rotation ticks, each row followed by its count of ticks:
The counts run from 0 to 137.
[-15  42 -13  14 -25  42  18  40   0 -33  -6   5 -28  38   4  -3   4  -3
  12 -41 -32  -3   7  10  33   8  38 -32  13  -8  -8   8 -36 -17  12  48
 -25  22 -13 -16  -9  -4  -4  20  -6  11   9  14   9  43  13   0 -25  32
 -17 -31  45 -15] | 130
[ -5  17 -23 -13 -21   0  11  21   5 -28 -12  11 -15  17  -1 -20  35  27
 -20 -39 -29  18   7 -17  25  16  65 -48   6 -26 -34  10 -17 -31  14  14
  24  30  12  -7  11  12  -3   1  -7  20  13  21   7  50  41  31  -9  13
  13  -4  19  -2] | 37
[-10  20 -20  -7  -5  21  25  37   7 -43 -14  -6 -25  26   5  -3   9  23
  31 -44 -15  24  -3 -13   2  -9  49 -29  24 -13 -50   7 -23 -44  33   3
  14  26  12   4  -9   5  -5  18 -15   9  34  17  -2  39  14  26 -47  28
 -10 -14  33  -7] | 45
[-21  10 -20 -17 -16  17  19  15 -11 -37   4  12 -44  24   2   4  15  20
   1 -61 -25  13 -23  -7   8 -20  39  -6  28 -11 -49   1 -29  -9  29  17
   3  19  -3   7   1  11  12  19   2  15   6 -15   1  66  -3  18 -37  34
  11  -5  40   8] | 86
[-11  15 -11  -9  -5  35  14  -4 -14 -18 -16  34 -20  51   4 -11  19   5
   5 -39 -18  10 -14  -2  17  -4  48 -46  31 -18 -23  11  -2 -26  28  41
   2  31   6   2 -15  -2   8  40   9  14  14   1   0  56 -11   0  -6  19
  18   4  55   4] | 2
[-16  25 -13 -10 -12  38  31   1 -11 -39 -10  17 -35  45  -3   2  15  -5
   1 -42 -33  -3 -12  -6  14 -15  41 -22  15 -11 -19   4 -18 -21  29  44
 -20  19   6   3  -2   6  13  37  13  14   7 -10  -3  59  -2  10 -26  25
  10  -5  68   6] | 6
[-28  15  -4  -7 -29  17  34  17 -11 -33 -17  -6 -21  30  10 -14  26   9
 -16 -45 -41   5   4 -17  53   4  52 -29   6   0  -8   7 -19   0   5  38
  -3  34 -17  -4 -18  10   4   2   1  26   0   6  17  47  19   6 -37  28
   4  -2  35   7] | 112
[ -8  25 -20   1 -19   1   8  29   0 -17 -16  23 -11  36   8  -1  29   5
 -20 -47 -29  13  -3  -8  40  21  67 -50  15 -16 -38  19 -24 -12   3  33
   8  22 -10  -7  -1  -5  12  -5 -22  20  -5  28   4  54   8  16  -2  27
  17 -10  18   0] | 136
[-20  33 -16 -11 -14   8  35  13  -5 -31   0  -9 -30  35   1  10  21  12
   1 -47 -40  10  -9  -8  19  -8  35  -9  14 -10 -41   7 -31 -10  19  31
 -12   4  12   8   5   4  12  16   1  10   0 -15   9  59   9  12 -38  37
  11 -21  51   4] | 8
[  3  18 -19  -7 -30  31  -2  31  -6 -28 -18  28 -23  20   1 -10  38   9
   8 -41 -19  17   4   2  40   8  55 -39   7 -22 -21   6 -18 -14  11  36
   7  42 -33 -16   4  -5  15  11   1  20   2  29   7  52  19  15   3   5
  13  -7  27  -1] | 56
[-18  21 -14  -8 -29  18  25  19   2 -45  -9  10 -23  17  -8 -17  39   5
 -30 -50 -36   1  14 -15  35  13  55 -42  -5  -7 -11   0 -13 -12  -2  20
   2  33  -8 -11  13  12   8  -8   3  28   6  27   9  43  30  23 -17  22
   7  -2  34   6] | 34
[-20  -8 -20 -18  -2  18  15   0 -14 -29 -10  22 -32  44   8  -9   9   2
  -5 -51 -28  15 -23  -4  12 -16  55 -27  24  -8 -46   3   2 -21  29   9
  15  27  -2   1  -8  16  12  22 -11  17  11  -1 -19  67 -18  20 -31  27
  15  14  29  11] | 83
[-29  13 -13   0  -4  35  23  15   0 -52  -6   4 -36  40  -6  -3  10 -11
  -2 -57 -26 -10   4  -4   9  -6  42 -33  19   2 -24  -2 -15 -32  11  15
  -5  27  -3   0 -17  10   1  20  -4  22  21   7 -23  36 -16  19 -39  31
  12 -10  52   9] | 26
[-23  13   3   0 -27  38  31  28 -14 -45 -18  -8 -36  32   8 -10  18   5
   2 -48 -27  -4   1   1  31  -5  38 -26  13  -4  -7  -1 -29 -10  18  37
  -7  37 -23  -4 -18  11   6  26   9  22  10   1   7  41   7   8 -33  23
  -6 -12  50  -2] | 109
[-18  32 -13   0 -23  23  19  50   7 -42 -14 -12 -28  19  16   5  10  16
  26 -45 -27  13   4  -5  31   2  47 -17  20  -3 -31   9 -31 -20  24  15
  10  25 -17  -8  -4  -4  10   7 -13  13  11  26   2  39  18  22 -46  30
 -20 -17  26 -12] | 49
[-22  25 -14  -5 -26  25  17  27   1 -52   6   5 -43  15  -8  -6  20   5
 -12 -57 -41 -12  19  -1  27   0  43 -31   5 -12  -3  -2 -30 -11   3  37
 -14  33 -20 -14  -5  10   3   8  10  26   4   8   6  45  19  14 -20   8
   1 -13  47   0] | 31
[-24  24 -26   4 -27  29  25  18   4 -28   3  -3 -30  36  -8  -5   5  -5
  -7 -23 -34   3  -5   2  45   7  45 -13   1   0 -33   9  -7  -4  28  25
  -8  19 -14 -21  13  24  14   8 -23   8  -6  25  16  55  19  14 -36  37
 -25 -11  28 -18] | 71
[-19  24 -25   3 -26  19  24  25   5 -27   7 -13 -26  29   3   1   2   5
   4 -34 -42  12 -13  -8  28   5  51  -6   9  -8 -50  13 -23 -11  33  20
  -5  10  -5 -11  13  20  10  13 -23   5  -8  21  21  60  17  13 -44  40
 -23 -16  31 -14] | 70
[ -4  22 -30 -17  -3  35  28   1  -3 -33 -22  23 -24  36  -7 -16  16   0
  12 -21 -24  17 -19  -1  16 -13  48 -25  10 -22 -40  -1  17 -32  40  16
   0  34   1  -7  12   7  21  30   9   8  14  23  -2  60  12  22 -26  29
  17  21  35  -2] | 63
[-11  13 -18  -9 -36  11   5  18 -11 -23  17   1 -33  21  -2 -11  29  46
 -26 -42 -31  12  -5  -7  26   5  54 -33  10 -17 -33  19 -31  -7  21  30
  12  14   7  -9  11  22  -5   6 -12  22  -9  -6  32  62  42  19 -12  11
  -8 -28  29 -10] | 94
[-11  14 -13   4 -13  25   7  16   1 -20   9  22  -4  47 -12 -24  13   8
 -34 -29 -22   5   3   9  21  19  69 -69  15 -10 -19  12   3 -38  15  28
   1  25  20 -18  -4  14  -9  19 -14  17  23  19   2  46  10  17   1  20
  -4 -14  24  -7] | 18
[-14  20   6  -6 -36  24  29  13 -11 -37 -18   4 -26  28   1 -20  37  16
 -16 -46 -36  -1   5  -3  51   6  49 -37   1 -15  -1   8 -21  -7  12  50
  -4  31 -16 -13 -12   6   6  14  12  26  -3   9  21  49  30   6 -16  17
   7  -8  42  -2] | 113
[  4  23 -26 -13 -25  16  -2  34  -5 -22 -20  25 -11  13  13 -12  35  21
   9 -34 -28  27  -4  -2  33   6  63 -40  20 -24 -43  16 -19 -19  16  24
  13  35 -22  -4   9  -8  15   5  -6  25  -2  26   9  60  24  19   3  16
  20  -5  19   2] | 57
[ -8  25 -17   2 -39  34   9  48  -2 -35 -12   7 -36  13   9 -13  20  16
  16 -46 -29  13   6   9  39   4  46 -32  13 -16 -16   5 -28 -12  13  35
  -7  39 -41 -19  -4  -2   1   7  -7  20   0  27  11  42  22   6 -16  23
 -13 -15  35 -13] | 52
[-15   5 -15 -13 -31   7  15  10  -9 -22  15  -4 -24  31  -1 -17  21  30
 -43 -37 -32  13  -6  -6  33  12  64 -38   1 -11 -29  18 -12 -15  25  17
  24  16   5 -17  10  31   2   5 -22  18   1  15  15  58  35  18 -20  26
 -10 -15  18  -9] | 95
[-28  22  -8  -7 -15  19  32  24  -7 -51  -6  -1 -38  25 -10  -4  17 -10
 -14 -56 -41 -10  10 -10  34   2  45 -29   8   5 -14  -3 -21 -11  -2  23
  -7  20 -15 -11  -5  13  -1   1   7  23   6  12  -5  44   7  20 -32  27
   6  -7  47   0] | 30
[-22  25  -9  -7 -19  17  14  39   2 -43 -10  -4 -42  23  -5  14  14  11
  11 -64 -30   3   4  -9  14 -12  37 -19  27 -12 -27   4 -48 -14   8  23
  -4  19 -11   6  -9   1   3  11   0  21  13   0  -4  45   1  18 -37  24
   7 -23  41  -1] | 28
[-10  15 -13  -1 -41  34   8  16 -10 -30  19   2 -38  25  -6 -13  25  32
 -30 -45 -37   3   1  -2  36   5  48 -27  -1  -9 -15  15 -27 -10  22  35
   6  20  -7 -19   8  19  -5  14   4  20  -2  -3  29  60  32  16  -5  13
  -9 -22  47 -12] | 93
[ -8  35 -39 -15 -13  31  22  17  -2 -27  -9   9 -29  25   3  -4  10  23
  29 -33 -24  27 -20  -3  -1 -14  34  -7  16 -31 -56   2 -16 -32  47  17
   1  16  10   3  12   2  16  35   3   9  13   4   8  57  22  26 -28  24
  -1  -1  42 -10] | 65
[ -6  22 -22   5 -30  27  -2  36   1 -22  11  11 -29  36   6   2  11  18
   1 -33 -25  14  -7  16  34  13  45 -24  14 -20 -36  14 -33 -11  20  41
   1  17 -24 -23  10  19  10  10 -22  17  -6  15  23  66  22  10 -11  24
 -25 -29  21 -26] | 73
[ -9  25 -19   0 -17   3   2  22   1 -10   8   4 -15  39  -3  -9  24  27
 -30 -41 -31  13  -2 -10  18  21  66 -54  13 -23 -38  14 -29 -28  18  33
   6  12  26  -5   3   8  -5   7 -25  23   2  12  25  55  26  17   7  19
  -4 -30  20  -7] | 16
